Each path below is one point turned by a fixed rotation once a step. After each direction that follows a path, write how fast that rotation turns it, in degrees each step (0 if it stays still).
Each turn is a multiple of 5 degrees from 10 to 175, or 0.
Each row of a path follows its step; steps can be skipped.
Path 1:
step 2: [  5 -20 -31   4  10  -1   7  17  17   9 -24  12  17  -4  -7  14 -23  30
  -9   7 -19   7  -3 -23  10 -20  -6  39 -12 -14  16 -43  14  -4   9   9
  12   4   9 -23  16  -7 -11 -14   4]
step 3: [  5  22  -7  -8  23   1   0 -27  -3  11 -24  24 -32  20 -19  -5 -22  -3
 -26  15  11   1   4  -2   6  -5  22 -10   0 -13  15 -11   0 -18  27 -17
  24  -2  36  18  -8  -1  -3  -4 -29]
step 12: [ -1  13 -25  12 -11 -15 -26  -4  -2  -9  10  23   2 -30 -25  -7 -12  -5
  10  16  -2 -33  -9 -12  -5   7 -34 -16  10  -4 -26  17  -9  -1  -4 -24
 -16 -26  -6 -22   2  28  -9  21   2]
step 14: [ 19 -24  -7 -21   6  -9   4 -14  -6 -35  -1 -10  17  18  -9   2  -1   0
  20 -14  13 -11 -19  -1  -2  12 -25  12  -1 -15  26   5   8 -28 -18  20
  -9   4  33   6 -24 -36  11   2 -20]
step 19: [-15 -28 -38  11   3   7   1   5 -13  27 -27  22   3  10 -12  17   3  17
  -9   6  18  18 -12  25 -16 -20 -33  -9   1  -6  17   8  -7  26   5   5
   9   5  -7 -12  26  16  -8  11 -26]
step 26: [-33 -15   8 -15  12   9 -12  -3  -8  -8 -21 -15   5  18  11 -12   3  10
 -20 -24  -9  33   9  29  14  19   5 -19   4  -3   4  -2 -16   4   6 -24
 -14  30  -2  28  -2 -23 -21  28 -12]
step 27: [  3 -18  -5 -12   1 -24  17  -3 -23  13   5 -33  21 -21  -3  -6  17  -6
   5 -37   9  18   9  -3  -6 -18  10  13 -26  25 -29  -7 -14  16 -10  -7
  18  20  14  30   3   6  -1 -24   0]
step 43: [-37  10 -15  11   2  15   4 -33 -10 -35  20 -10 -12  -2  14  -6  18  -1
  -4 -13   1   8   2  10   1  17  30   7  18  -6 -28  16  18  12   6  10
   4  36   5  -4  16 -34   0 -10   8]
step 44: [-10 -34 -15  -5  18  -8 -26 -23  -6 -32  -6 -18  13 -14  24 -14  -1   2
  25 -10  -8 -14   5 -22 -20 -29  -2  21 -22   6   5 -33  18  18 -21  18
  -3 -10  15  -4   7 -10   8   0   1]
Directions:
[  1  -8   0 -11   5  -1  -9   4   0  -3   5  -3   1   6  -3   3  -9   2
  -4  -2   0   2  -4  -8   4   2   1  -4   0  -3  -2  -5   2  -2  -6   1
   7   4   3   1  -2   6   1  10  12]
120
[-9 -1  2  1  6  0 -2  4 -3  4  5  4  4 -1  6  0  2  9 -3 -3  1 -3  0 -3
 -4 -2 15 -4  4  0  2 -4  2  8  7  0 -5  2 11 -3 -4  5 -6 -3 -3]
20
[  5   1   3   8   4   0   0  -5   0   5  -6   0   9   4   4   4  -8  -4
   1  -4  -6   2   6  -7  -1  -2   5  -4  -5   8   2   6  -3 -10   3   3
   2  -3   3  11  -3   3  -1  -5   4]
60
[-10  -1 -10   3   6  -5  -2  -2   2  -8  -5   6   6  -2   6   0  -2  -4
   2  -2  -1  11 -10   0   1   0  -5  -2  -3   0  -4   5   3  -1   6   7
   2   3  -3  -8  -6  -4  -1   3  -2]
60
[ -3  -4   6  -4  -1  -5  -3   1  -4   5  -1   2  -1  -2 -10   5   5   6
   6  -4  -4  -1   2   9  -9   0  -8  -7  -4   1   5  13   3   3   2   6
  -4   0   4   1  -1  -2  -1   2   8]
10
[ -4   4   3   8  -5   4   3  -4  -8   0 -10   7  -1  -2   0  -5  -2   7
   2  -3   9  -4  -1   1   7   1  -6   0   0   6   3 -10  -3  -2   2   2
   0  -2   1  -3  -2   4  -4   7  12]
110
[  0   7 -10   2   4  -7   5   8  10  -4   2   5   4  -1  -1   4   4  11
  -3   6   3  -5   2  -4   4  -1  -1  -5  -4   7  10   4   2  -2  -6  -3
  -1  -2  -1   1   5   2   4   2   1]
65
[-11  -2   2   2  -6  -2  -3   1  11  -2  -1  -7   7   8   2  -7   3  -5
   6  -5   5  -3   6   4   8   2   2  -2   3  -8  -1   5  -4  -5   1  -3
  -2   1   6  -3   7  -1   1  -2   6]
85
Path 2:
step 0: [-20 -12  30 -23 -22   5  -7   4  -2  -3  15  34 -11  16  18 -24  30   4
  -2   0   0   5   5  10 -10   1 -11  16 -14  -9  -7   6   3  -1  16  21
  15   9  11 -16  10 -26  22  28 -22]
step 13: [ 11  12  20 -40 -18   3  -2   4   4  11  18  -5  -5  27 -12   3  20   3
   3 -12  -2  20  10  -5  13   0   8  36  -1  12  12  32 -15  -8  16  -9
  -2 -26 -10  14 -17 -18  17 -20 -21]
step 18: [ -2 -15  11 -25  -5  20 -11  -8  32   0 -20  21 -22   6 -24 -16  11 -23
  18 -23  31  -6  -5  15  10  -8 -21  -6  14   1 -10  10  -7 -12  30   2
   0  -3  -1   3  -2 -12  29  25   6]
step 19: [  0  24  18 -18 -27  17  -2   9   7  -1 -10 -12   1  10  18 -17  33   6
 -14  -4  22   7 -32  11 -11  -4   2  11 -42  -6  -3   0  -5   1  23  -3
   2   8  14   3   5   2 -12 -30 -29]
step 22: [ -3  -4  -3   5 -20  11 -12   5  32   7  28  -1  20   8  14   0  10 -23
   2 -10 -17  -2 -19   4   4 -10  -7  18  -7  13  -6  27 -56   2  13   0
   9  10   5  12  -3  12 -33   6  12]
step 26: [ 18   3  29  -2  -4   5 -12  14   8   4 -17 -11  -7  27 -11 -37 -10   2
 -19 -16   8  21   5  17   0   6   3  15  26  26 -20   0 -12 -25  18 -16
   0  -4  -8  10  14  27   6  30 -16]
step 40: [ 18  20  18 -20 -20  16  -9  23   3  11  24 -11  -2  22  28 -12  22  15
  17  -7  -6  16  -8  20 -23  -6  10   8 -17  13  20  23 -14  -3  34  16
  -8   0  -8  -1 -12 -16 -16  -9  -3]
step 43: [ -7 -18  20 -24  -4 -14 -12  -7  16   8  11  -3   1  20   3 -30  14  -6
 -28  -7   4   1 -18 -15   7  -6  -8  15 -16   4   7  42 -46  25  -8  -9
  -9   4  11   1  -4   3  -7  19   0]
step 45: [  7 -11  26 -21 -19  11 -36 -10  13  -4  -1  10 -13  15   2 -26  30 -17
  19  -3 -10  -3  -1 -16  11   0 -19  31  -8  -1  -3  21   6  -2  22   1
   0  -4  -8  -2  21  14  26  30  12]
Directions:
[  8   3  -6   1   1   9   3   2  -1  -1   0   0  -6   3  -1  -5  -1  -4
   4  -2 -18  -8   7  -1   8   9   3   5  -2  -2  -3   4   4  -3  -1   0
   3   1   1   1  -7  -1   5   0   0]
90
[  2   0  -1   0   6  -2   3 -12   3   3   0  -6   2 -14  -1 -12  -6  -4
  -3  -1  -1  -4  -7  -4   6  -5   5  -4  -2  -3  -1   1  -7  -1  -1   5
  -1   0  -2   1   3 -10   4  -1   4]
55
[ -3  -2   2   3   4  -1  -4  -2   7  -5  -1  -9 -11  -4   3   4  -3   4
   4   8  -1   1  -2   2  -6   9  -7   6  -8   8   3   4  -3   5  -3   2
  -4   7  -1   0  -5  -3   0   3   8]
140
[  4   3  -1   2   1   2   6   8   9  -1   6  -4  -1  -5   0   1  -3   4
   1   4  -4   7  -1   4  -2  -6   5   0  -2   6   4  -3   5  -3   3  -1
  -8 -10   0  10  -1  -3   3 -12  -6]
175
[  0   2   0  -6   4  -2   3   4   2  -4  10  -2   2   9  -1  -6   3  -6
  -4   8   0   3  -6   1   6   7   2  -6   4   4  -2 -10   2  -1 -10 -10
  -5   8   3  -1   1  -2  -1   2   3]
65
[ -3  -3  -2   0  -2  -6  -3   1   3   1  -9   1  -3   1  -1  -6  -1   9
  -8   0  -5  -1  -7   2   4 -10  -2   0  -3   3  -8   0  13   2   5  -3
  -3   3  10  -1  -1   2   6   7   2]
40
[ 7  2  2 -6  3 -5 -5  2  5  8  2 10 -2  7 -5 -2 -2  2  2 -5 -1  0  0  3
  1 -5 -1  1  1 -1 14  0  1  6 -5  7 -5  2 -7 -2 -2  1 10 -1  8]
145
[-4  2  0 -1 10  1 12  1 -3 -6 -5 11 -8  4 -2  5 -5  0  4  6  2 -1  1  4
 -1 -8 -1  1  2  1 -5 -3 -8  0  2  1  4  5  2 -6 -2 -7  6 -3 -5]
155
Path 3:
step 4: [ -1 -12  35  -8   8  -3  12   3  -2   0   5  21  -5  26  16   1  18  10
  -5 -28  49  16  -6   2 -13  15 -21  18  20  10  12 -10  -5 -35  34  24
 -11  -7 -18  -3  -5   7 -14   4 -10]
step 5: [-24   2  18 -17 -10 -38  -7  17 -32 -11 -12 -14   1  15  -3   6   2   2
 -13 -28  10  -9 -22   4 -12  35 -25  27   3  21  -1   7  12   0 -17 -27
  19  19   7  -9  -5  20  -9  25   5]
step 7: [  4   5   5 -31   1  24 -24   4  16 -13  -9 -16  16  -6 -24 -13  -4  50
 -34   4  -1  29  -9  13  -8 -23 -21   3   5   3 -12  -5  -1 -22  -6   0
  -8  17 -17  18 -24  -8 -15 -17  16]
step 12: [ -6 -22   7 -16   8  -3   3  40   2  11  34 -18  34   2  -9  -2  -4  26
 -19 -23  -7 -17 -41  -7  -4   1  -2  11   8   6   3  -8   0   4 -23   7
   4   9 -26 -11 -11  17  35   6 -25]
step 14: [ -4  -9  -2  -1 -31 -33 -25 -18 -10  -4 -27 -11  22  -4  -8 -15 -15   9
 -12   2   5  16  11 -17 -18  16 -24 -19  23  -5 -43   1   1   0  -7 -13
 -15 -11 -17  25 -34  12 -12 -10 -14]
step 16: [-18 -18   7 -31 -15  32  16 -11  -2  24  -5  34  -5  37  -2   8  13  -5
 -26 -21  -4  25 -12   1  -3  -9  -9  15  14  32  -4 -11  -3 -18 -22  15
  16 -11  -5  12   5  25   4 -22   5]
step 17: [ 11  13   5 -14  -6 -28  38  24  -7  -9   2   1 -16  21  11  -3  -9   7
 -11 -26  27  25 -12  -2  -2   4 -14   2  28  21  16  22 -14  -7  22  -8
  -8  -2   5 -22 -32  37   8  -8   2]
step 21: [ -2   6   7  15 -19  -1  16   2  27   8 -21  -9  34  -2 -12  -6 -15 -14
 -30   0  -1   4   1  -8 -16  -1 -16   4 -16   2  -3 -28   5 -29 -20 -24
   5   4   9 -18 -48  16  24 -31  -6]
step 28: [  3  -5 -16 -27 -24  30  -7 -10  16   3 -16  24   9  15 -10 -24 -15  -4
  -3 -15  -6   1 -10  -1   2 -20 -19  -9  26  16 -14 -37  13  37  10 -10
  25  20   4  -7 -38  12  -3  -1  -8]
Directions:
[-1 -6  4 -3 15 -8 -2 -6 -2 -1  1  1 -1 -2  3 -3  2  0  5 -6 -3  7 -4 -4
  3  0 -4  2 -6 -1  3 10  5 -1  0  1  4  6 -5  1 -4 -4 12  5  4]
55
[ 0  5 -3 -4  8  8 -2  7  1  2  1  6 11 -1  8  8 -1 -3 -8  2  4  2  3 -2
  4  4 -8  3  6 -6  1  5 -3 -5  0 -2  2 -5  8 -1 -1 -2  7  4 -5]
85
[ -4   0  -3  -4  -4  -2  -5  -7  -4  -4  -6   2  -3  -2   5   9   1   3
   6  -1  -2  -2  -3   5   2  -1   1   1   2  -7 -11  -4  10   3   8  -7
   9  -2   2   3   0   0  -3   8  -6]
80
[ -3  -1   2  -6   3   5   3  -8  -6   7  -1  -7  -1   1  -1   6   7   5
  -3   4   6  -1  -4  -1  10  -3  11   0   4  -3  -1  10  -2   4  -2   4
   4  -6  -1  -1  -2  -3  -1 -11   3]
110
[-8  4 -1  7  4 -1  1 -3 -4  9 -5 -6 -1  8  4  2  3 -9 -1 -4 -4 -2  0  3
 -4  6 -7  7 -9  2 -5  2  3 -9 -1 -3  0  0 -1 -3  5 -2 -6 -9 -2]
70
[-4 -3  0  9 -7  6  2  5  8  0  1 -2  1 -2  4 -2 11  5  5  1 -1 -2  0 -2
  7 -7 -1  4 -8 -6  2 -7 -2 -5 -5  3  7 -2 -7 -5 -5 -2  5  2 -6]
120
[ -7  -6   8  -5   6   2   6   2   4 -10  -4  -4   1   2   1  -1  -5   5
   1  -3  -3  -5   3  -6   1   1  -6  -6  -7  -6  -2  -1   1   1   4   6
  -2 -10   3   4   3   9  -2  -7  -2]
145
[  8   0  -9  -9   5   7   4  -5  -4   2   1   5   3  -1   5   2   2   4
  -3  -9  -7  -3   3   3  -5   0  -1  -3  -3   0   0 -11  -3   2   2   8
   2  -2  -8  -4   4  -4   0   0   8]
115
